In the rows, 128 means zero.
One turn sends every row of this set to another row. A few are shown first. Where does it send the rows asked after them?
Vimor: [103 101  96 186 109 137 126 138 150  98 146 140 116 134 144 122 158 134
 133 108 124 161 148 107 148 135 102 141  94 129 106 162 138 160 154]
labuz: [123  92 116 141  93 160 134 142 118 113 143 128 143 132 109 138 145 126
 116 107 120 133 123 126 157 101 108 103 128 118 118 138 117 111 129]
Goriz: [140 145 106 161 116 142 158 169 145 129 120 165 178  97 140 141 177 139
 129 103 136 120 122 111 124 121 106 134 103 139 134 100 112 112 136]
los: [114 149  95 164  63 145 131 200 167 111 150 179 131 124 108 131 150 147
 114 138  90 150 145 119 122 118 127 118 105  90  96 149 148 162 134]
Peber: [ 89 113  79 154  85 141 146 184 126 143 127 166 133 131 120  73 166 154
  95 109 115 139 148 129 142 119 150 123 130 127 129 164 106 137 119]
miko: [122 136  61 185  69 134 153 193 141  97 150 141 159 144 139 135 151 130
 144 136 126 111 145 143 117 134 133 124 118 108 113 130 134 151 118]
lafu: [107 157  92 172  95 137 150 174 153 106 148 146 125 133 122 117 123 142
 109 128 109 143 146 134 138 182 174 107 111 125 137  93 118 135 163]
pivuz: [ 82 152  73 176  84 160 119 173 148 129 152 165 128 120 127 136 121 129
  85  98  73 128 136 119 142 156 131 136  90 122 123 139 118 127 153]
lun: [133 129 118 124 103 156 153 141 116 107 129 148 147 130 119 135 145 120
 142 106 100 139 119 138 154 116 113 125 152 127 123 159 125 133 111]
rez: [139 127 102 128 104 132 149 147 175 150 151 127 150  99 133 150 116 132
 154 148 122 133 135 120 103 147 105 129 111 128 118 146 110 160 143]
Bepo: [108 139  87 155 118 125 151 155 158 140 136 172 130 116 122  93 156 143
 131 134 128 151 159 154 117 152 142 159  70 124 137 119  78 144 158]
Lani: [145 123  95 162  97 110 162 159 145  89 160 163 129 145 124 128 114 120
 140 122 109 117 132 138 129 169 105 107  98 134 132 113 122 162 144]
rul: [127 172 101 127 101 148 156 137 126 134 139 173 143 102 114 111 143 120
 111 111 103 147 133 139 123 125 168 158 139 112 126 145 109 112 126]
Kat: [107 136  95 145 139 133 163 180 146 151 112 138 146 123 138 133 179 144
 103 139 119 123 147  95 117 118 119 120  84 149 131 112 134 132 128]
Zala: [136 121 109 144 107 132 138 142 170 131 146 118 123 112 148 147 139 105
 149 136 130 143 171 119 131 139  99 113  88 109 112 140 102 153 148]
gup: [101 110  89 150 102 110 119 169 153 143 139 137 130 129 113 112 128 129
 143  90 126 146 152 106 117 162 138  91  74 125  89 158 122 154 154]
pap: [168 154  89 169  99 120 139 197 151 115 136 155 157 140 113 111 153 156
 141 100 149 109 120 136 137 135 118 136 128 115 114 108 104 131 142]
fug: [101 136 104 118  89 101 163 142 132 152 128 161 128 117 119 101 134 128
 111 114  97 141 132 132 136 128 144 110  98 156 117 175 107 152 149]
nit: [132 161  90 116 119 148 138 168 149 147 127 156  97 106 148 146 160 154
  98 118 103 145 146 103 136 136 149  93 113 120 133 109  99 143 125]
riv: [116 152 103 142  69 146 115 151 132  94 121 172 112 138  99 137 114 114
 128 110 101 138 147 115 117 129  94 122  80 126 125 126 121 154 138]
vatud: [113 128 101 176 121 156 101 157 156 101 154 153 143 120 117 138 141 123
 160 115 117 149 119 122 128 161 142 123  99  77  96 136 108 117 142]
kuv: [124 147  71 138  89 144 153 141 129 132 118 142 145 107 135 170 169 149
 113 123 128 124  98 115 139 121 118 141 101  99 104 128 136 128 112]
Rak: [110 136  87 180 104 145 171 150 138 140 174 184 152 113 136 114 137 159
 104 101  95 172 117 125 125 103 127 118  96 126  99 122 102 164 134]
numul: [115 120 112 170 111 150 129 176 137 137 169 144 186 139 119 129 147 130
 135 130 139 180 156 117 128 136 141 155 124 108 104 126 133 149 130]
neves: [109 149  87 140 107 136 126 188 106 140 140 154 151 140 126 119 125 105
 120 104  66 166 121 118 124 123 116 110 108 117  86 114 125 143 150]
segef: [141 142  97 150 116 139 134 189 140 106 153 141 131 126  73 117 124 171
 134 137 109 121 129 129 158 149 134 128 120 136 145 104  98 147 131]
Dor: [116 145  90 159 133 152 171 141 134 132 170 132 110 145 125 123 143 146
 115 102 125 150 138 105 124 159 127 154 107 112 149 174 136 126 141]
Togi: [141 132  52 164  93 119 162 183 108 130 148 164 133 122 129 127 162 142
 136  90 140 131 131 121 123 145 101 153  77 100 127 132 141 141 130]
kabu: [122 130 109 113 110 116 128 181 133 122 152 151 132 117 127 123 117 138
 100 116 110 157 154 119 149 145 142  96 121 149  93  83 125 135 138]
luk: [114 120  91 129  89 117 130 152 170 115 109 148 157 114 105 111 156 118
 124 128 110 141 124 121 130 138 159 111 106 137  59 135 124 130 155]
Tup: [109 143  84 176 126 126 120 172 169 114 158 186 127 102 127 111 161 132
 143 127 127 153 136 123 132 148 158 136  74 136 125 141  76 136 160]
sapa: [135 132  92 111 134 117 139 152 165 105 138 156  93 113 103 100 165 115
 105  98 113 121 126 124 106 132 117 117 116  98 125 130 111 128 136]
geso: [136 137 105 171 110 171 124 145 139 110 144 162 127 118 139 119 162 121
 130 127 121 159 150 120 123 115 117 160 141  77 133 135 110 144 113]
ruv: [126 142 102 128 147 155 145 195 133 133 148 142 146  82 106 142 150 143
 126 125  98 130 149 104 132 135 130 126 106 143 144  97 125 119 121]
vepiz: [110 137 101 138  85 144 120 166 148 141 151 172 157 101 112 120 129 128
 144 115 104 128 142 136 112 137 168  89 106 110 120 144  66 128 124]
zakiz: [107 120  94 180  93 143 129 182 143 120 116 158 134 126  97  95 180 147
  91  86 128 154 140 100 127 135 152 124 138 130 143 145 115 145 125]
mit: [117 136  83 133 100 136 143 162 107 123 131 176 140 110 133 136 182 177
 104 111 117 168 126  90 137 111 133 131  92 159 114 120 113 138 122]
faris: [131 140  94 172 135 145 143 175 125 158 144 138 103 134 125 142 134 141
 135 104 130 144 117 113 147 157 126 130 105 117 152 179 118 120 142]
latak: [132 119  87 157 112 161 142 177 127 142 160 145 177 157 121 131 148 148
 152 122 125 162 161 128 114 128 160 139 102 141  94 145 127 122 144]
Duvu: [122 125  93 131 103 123 159 146 133 142 151 147 120 119 135  97 152 127
  91 108 118 160 153 109 124 112 117 161 137 123 110 161 160 158 140]
fonu: [121 179 108 168  82 131 171 144 141 124 115 138 123 106 124 134 127 141
 131 123 117 172 120 137 136 111 119 120 103  95  79 129 128 148 128]
Zel: [153 130  77 152  85 131 156 176 164 107 150 113 126 149 104 110 145 173
 125 113 124 100 149 131 148 135 123 111 116 134 120 124 116 155 160]
Kudo: [119 132  94 135 127 145 154 176 143 132 122 111 125 130  89 130 141 156
 110 130  96 123 167 123 164 148 144 122  94 154 124 106 137 143 135]
bof: [133 132  80 111 100 134 133 152 150 137 128 164 108  82 100  97 132 121
 122  80 129 118 122 114 109 147 130 112 117 103 135 134  99 128 137]
pegan: [128 145  81 163 103 113 169 174 157 129 134 131 145 131 146 113 173 155
 113 113 150 104 113 120 131 120 101 128  96 121 115 124 127 116 170]
banaf: [121 175  73 164 107 153 152 148 143 144 133 136 119 122 154 132 116 125
 113  81  94 143 146 104  94 129 124 108 112 130 107 132  93 150 115]
kufu: [105 135  99 137  92 111 136 171 172 100 121 138 158  82 122 114 165 121
 124 118 108 144 144 152 143 132 143 143 133 146  81 128 124 137 146]
saped: [129 163  83 159  99 137 150 165 154 113 169 185 100 105 116 128 124 149
 119  75 135 147 159 136 126 118 122 142  79 109  94 137 139 139 128]

rez moves to labuz
Tup moves to Dor
And these:
fonu moves to neves
gup moves to geso
kabu moves to miko
pap moves to Kat

One turn sends every row of this set to another row. A few are shown first. Where does it send the rows asked after them?
B: [121 104 127 148 138 156 153 139 132 129  71 109 131 122 135  94  94 133
 137 131]
C: [ 99  83 114 141 141 139 151 175 105 131 120 182 133 136 141 117 113 130
  97 131]
D: [111 133  80 118 144 152 174 130 119 116 114 146 148 143 168  87 124 143
 150 137]
K: [151 107 130 138 137 152 124 133  78 131 146 155 102 108 116 116 113 121
 126 128]
U: [130 110 125 110 147 172 167 161 155 149 145 191 131 128 124  92 107 138
 101 115]
Q: [142 140 122 116 149 144 161 119 155 131 114 138 143 149 106 108  88 158
 121 119]
X: [104  93 131 111 104 162 149 140 131 161 117 135 140 115 130 100 122 116
  94 113]
A: [148  99 124 112 145 160 158 126 121 134 124 148 122 114 131  92 171 136
 136 160]
P: [144  74 112 123 159 158 159 141 105 161 121 169 108 151 120 144 124 151
 127 138]
F: [159  84 129 109 155 147 181 122 101 158 122 143 119 133 139 100 106 154
 152 149]
N: [131 117 102 141 169 160 178 142 103 118  85 159 117 123 131 131  91 168
 111 124]
S: [ 96 108  89 131 128 181 155 148 144 131 104 128 126 130 161 114 146 128
 137 135]
Z: [134 127 116 125 131 165 136 116  87 126 138 139 121 130 152 100  60 135
 131 107]
J: [122 143  92 117 141 166 129 143 121  92 141 164 121 125 136  86 134 124
 132 122]
Y: [137 128 113 119 130 180 111 142 143 140 146 150 118 146 126 113  73 127
 125 116]

A moves to K
B moves to N
And these:
U moves to X
Z moves to D
Y moves to S

